-2.88  0.79 -0.62 -6.82  1.54  0.49  4.00  3.18  0.37  4.45  1.35
-1.40  0.38 -0.30 -3.31  0.75  0.24  1.95  1.55  0.18  2.16  0.66
 1.98 -0.54  0.43  4.69 -1.06 -0.34 -2.75 -2.19 -0.25 -3.06 -0.93
-0.54  0.15 -0.12 -1.29  0.29  0.09  0.76  0.60  0.07  0.84  0.25
-1.46  0.40 -0.31 -3.46  0.78  0.25  2.03  1.61  0.19  2.25  0.68
=>
 1.98 -0.54  0.43  4.69 -1.06 -0.34 -2.75 -2.19 -0.25 -3.06 -0.93
-0.54  0.15 -0.12 -1.29  0.29  0.09  0.76  0.60  0.07  0.84  0.25
-1.40  0.38 -0.30 -3.31  0.75  0.24  1.95  1.55  0.18  2.16  0.66
-1.46  0.40 -0.31 -3.46  0.78  0.25  2.03  1.61  0.19  2.25  0.68
-2.88  0.79 -0.62 -6.82  1.54  0.49  4.00  3.18  0.37  4.45  1.35

-2.90  0.96  0.95 -4.77 -1.63 -1.95  3.31
-0.38 -0.68  0.37 -0.12 -0.03  1.07 -0.85
-0.85 -0.77  0.53 -1.18 -0.24 -0.92 -0.10
-4.40 -0.29  0.69 -6.59 -1.70 -1.44  1.61
 1.64  0.35  0.23  3.42  0.24  1.73 -3.34
=>
-0.85 -0.77  0.53 -1.18 -0.24 -0.92 -0.10
-0.38 -0.68  0.37 -0.12 -0.03  1.07 -0.85
-4.40 -0.29  0.69 -6.59 -1.70 -1.44  1.61
 1.64  0.35  0.23  3.42  0.24  1.73 -3.34
-2.90  0.96  0.95 -4.77 -1.63 -1.95  3.31

-2.36 -4.07 -5.43 -1.33  5.70  1.77  2.59 -1.48 -0.73 -1.98  2.71  2.69 -2.95  0.65
-0.30  1.76 -3.11 -4.66  0.56  4.82 -1.94  4.03 -0.75 -4.83  3.07  2.74 -1.13 -1.06
 4.57 -1.57  3.10 -2.05 -5.34 -1.92 -3.89  4.36  2.27 -1.85  1.87 -2.13  2.80 -0.50
-6.96 -3.48 -0.80 -4.44 -2.28 -1.14  3.84 -0.44  1.78 -0.55  4.44  1.69 -1.38 -1.15
=>
-2.36 -4.07 -5.43 -1.33  5.70  1.77  2.59 -1.48 -0.73 -1.98  2.71  2.69 -2.95  0.65
-6.96 -3.48 -0.80 -4.44 -2.28 -1.14  3.84 -0.44  1.78 -0.55  4.44  1.69 -1.38 -1.15
 4.57 -1.57  3.10 -2.05 -5.34 -1.92 -3.89  4.36  2.27 -1.85  1.87 -2.13  2.80 -0.50
-0.30  1.76 -3.11 -4.66  0.56  4.82 -1.94  4.03 -0.75 -4.83  3.07  2.74 -1.13 -1.06

-0.50  1.03  3.15  1.90 -0.73 -2.19  3.73 -0.62 -0.39 -3.66 -0.79  2.11 -2.89 -1.24
-1.67 -2.95 -0.89  0.01 -0.71 -3.98 -0.24 -0.90 -0.16  4.82 -2.39 -2.59 -1.24  2.24
 0.19  1.20  2.28  1.73  0.93 -0.09  5.32 -0.08 -0.85 -0.56 -4.54 -2.74  4.47 -1.69
=>
-1.67 -2.95 -0.89  0.01 -0.71 -3.98 -0.24 -0.90 -0.16  4.82 -2.39 -2.59 -1.24  2.24
-0.50  1.03  3.15  1.90 -0.73 -2.19  3.73 -0.62 -0.39 -3.66 -0.79  2.11 -2.89 -1.24
 0.19  1.20  2.28  1.73  0.93 -0.09  5.32 -0.08 -0.85 -0.56 -4.54 -2.74  4.47 -1.69

-1.30  0.66  0.00  1.67  2.14 -2.87 -0.21 -1.04
-6.59  2.40  1.73 -3.26 -3.33 -0.99 -1.57 -5.37
 1.31 -1.08 -1.25 -1.17  0.38 -0.63 -1.72 -0.23
-0.51  0.41  0.05 -0.30 -0.08  0.02 -0.06 -0.16
-0.32 -0.32 -0.26  1.23  0.37 -1.63 -0.29 -0.27
-1.79  1.57  0.23 -1.92 -1.23 -0.88 -1.64 -1.88
 0.96 -0.74 -0.79 -0.82  0.17 -0.45 -1.11 -0.13
=>
 1.31 -1.08 -1.25 -1.17  0.38 -0.63 -1.72 -0.23
 0.96 -0.74 -0.79 -0.82  0.17 -0.45 -1.11 -0.13
-0.32 -0.32 -0.26  1.23  0.37 -1.63 -0.29 -0.27
-0.51  0.41  0.05 -0.30 -0.08  0.02 -0.06 -0.16
-1.30  0.66  0.00  1.67  2.14 -2.87 -0.21 -1.04
-1.79  1.57  0.23 -1.92 -1.23 -0.88 -1.64 -1.88
-6.59  2.40  1.73 -3.26 -3.33 -0.99 -1.57 -5.37

-0.24 -4.70 -3.23  5.00 -2.56  3.50  4.89 -1.98 -2.91  0.18 -3.67 -0.22 -1.01  0.15 -4.89  3.43
-3.03 -3.19 -0.21 -2.76  5.08  1.19 -4.11 -3.06 -3.26  3.00  2.98  1.48 -1.85 -2.42  3.10 -4.95
 2.75 -0.33  1.72 -0.94  3.55 -1.04 -3.55 -3.23  0.09  0.01  3.61  3.50 -3.28 -1.12 -5.18 -2.78
 0.39  3.99  1.31  0.27  1.93 -2.72  0.61  4.63  2.38 -4.47  2.75  1.39  3.37  0.23  5.06  2.22
-2.80 -4.19 -2.05 -1.02  2.92  1.65 -4.86 -1.56 -1.39 -0.09  0.10  1.48 -2.42  3.25 -0.30 -0.77
-3.06  4.19  0.41  3.98 -0.83 -0.93  5.04  2.77 -0.24 -4.26 -2.76  4.54  2.92  0.99  3.28  4.51
=>
-0.24 -4.70 -3.23  5.00 -2.56  3.50  4.89 -1.98 -2.91  0.18 -3.67 -0.22 -1.01  0.15 -4.89  3.43
-2.80 -4.19 -2.05 -1.02  2.92  1.65 -4.86 -1.56 -1.39 -0.09  0.10  1.48 -2.42  3.25 -0.30 -0.77
-3.03 -3.19 -0.21 -2.76  5.08  1.19 -4.11 -3.06 -3.26  3.00  2.98  1.48 -1.85 -2.42  3.10 -4.95
 2.75 -0.33  1.72 -0.94  3.55 -1.04 -3.55 -3.23  0.09  0.01  3.61  3.50 -3.28 -1.12 -5.18 -2.78
 0.39  3.99  1.31  0.27  1.93 -2.72  0.61  4.63  2.38 -4.47  2.75  1.39  3.37  0.23  5.06  2.22
-3.06  4.19  0.41  3.98 -0.83 -0.93  5.04  2.77 -0.24 -4.26 -2.76  4.54  2.92  0.99  3.28  4.51

 0.93 -1.91 -1.57 -2.32  0.78 -0.16  0.03 -0.38  0.91  0.78  0.97  0.60 -0.64  0.30 -0.86  1.95
 0.31 -2.03  1.11  0.94  1.02 -1.28  0.19 -1.58  2.82 -1.16 -0.67 -0.86  0.51  0.58  0.76  1.33
 2.94 -3.76 -3.14 -1.67  2.20  4.64  0.00 -1.61  3.08 -0.58  1.40  2.51  1.24  0.06 -3.05  5.43
 0.98 -1.81  0.36 -0.55 -0.88  0.43  0.19  0.59 -2.36  0.28  0.50 -0.31 -0.34  0.24  0.08  0.14
-1.50  3.93  1.61  3.40  0.47 -3.92  0.12 -0.54  1.48 -3.80 -1.01 -0.91  0.33  0.15  0.94 -2.21
=>
 2.94 -3.76 -3.14 -1.67  2.20  4.64  0.00 -1.61  3.08 -0.58  1.40  2.51  1.24  0.06 -3.05  5.43
 0.31 -2.03  1.11  0.94  1.02 -1.28  0.19 -1.58  2.82 -1.16 -0.67 -0.86  0.51  0.58  0.76  1.33
 0.93 -1.91 -1.57 -2.32  0.78 -0.16  0.03 -0.38  0.91  0.78  0.97  0.60 -0.64  0.30 -0.86  1.95
 0.98 -1.81  0.36 -0.55 -0.88  0.43  0.19  0.59 -2.36  0.28  0.50 -0.31 -0.34  0.24  0.08  0.14
-1.50  3.93  1.61  3.40  0.47 -3.92  0.12 -0.54  1.48 -3.80 -1.01 -0.91  0.33  0.15  0.94 -2.21

 5.67  3.99  3.73 -1.33 -1.27  4.08
-1.55 -2.83  6.23  0.21 -0.35  2.05
-1.47 -1.42  6.09  2.17 -0.98 -1.49
 5.76  3.98  4.13 -1.29 -1.33  4.25
-0.73 -2.80  5.08 -1.45  0.10  4.57
=>
-1.55 -2.83  6.23  0.21 -0.35  2.05
-0.73 -2.80  5.08 -1.45  0.10  4.57
-1.47 -1.42  6.09  2.17 -0.98 -1.49
 5.76  3.98  4.13 -1.29 -1.33  4.25
 5.67  3.99  3.73 -1.33 -1.27  4.08

 1.87 -3.42 -1.20  0.28  4.93
-0.29 -4.23  4.09  2.25  2.97
 3.49  1.99  1.19  0.32  4.89
=>
-0.29 -4.23  4.09  2.25  2.97
 1.87 -3.42 -1.20  0.28  4.93
 3.49  1.99  1.19  0.32  4.89
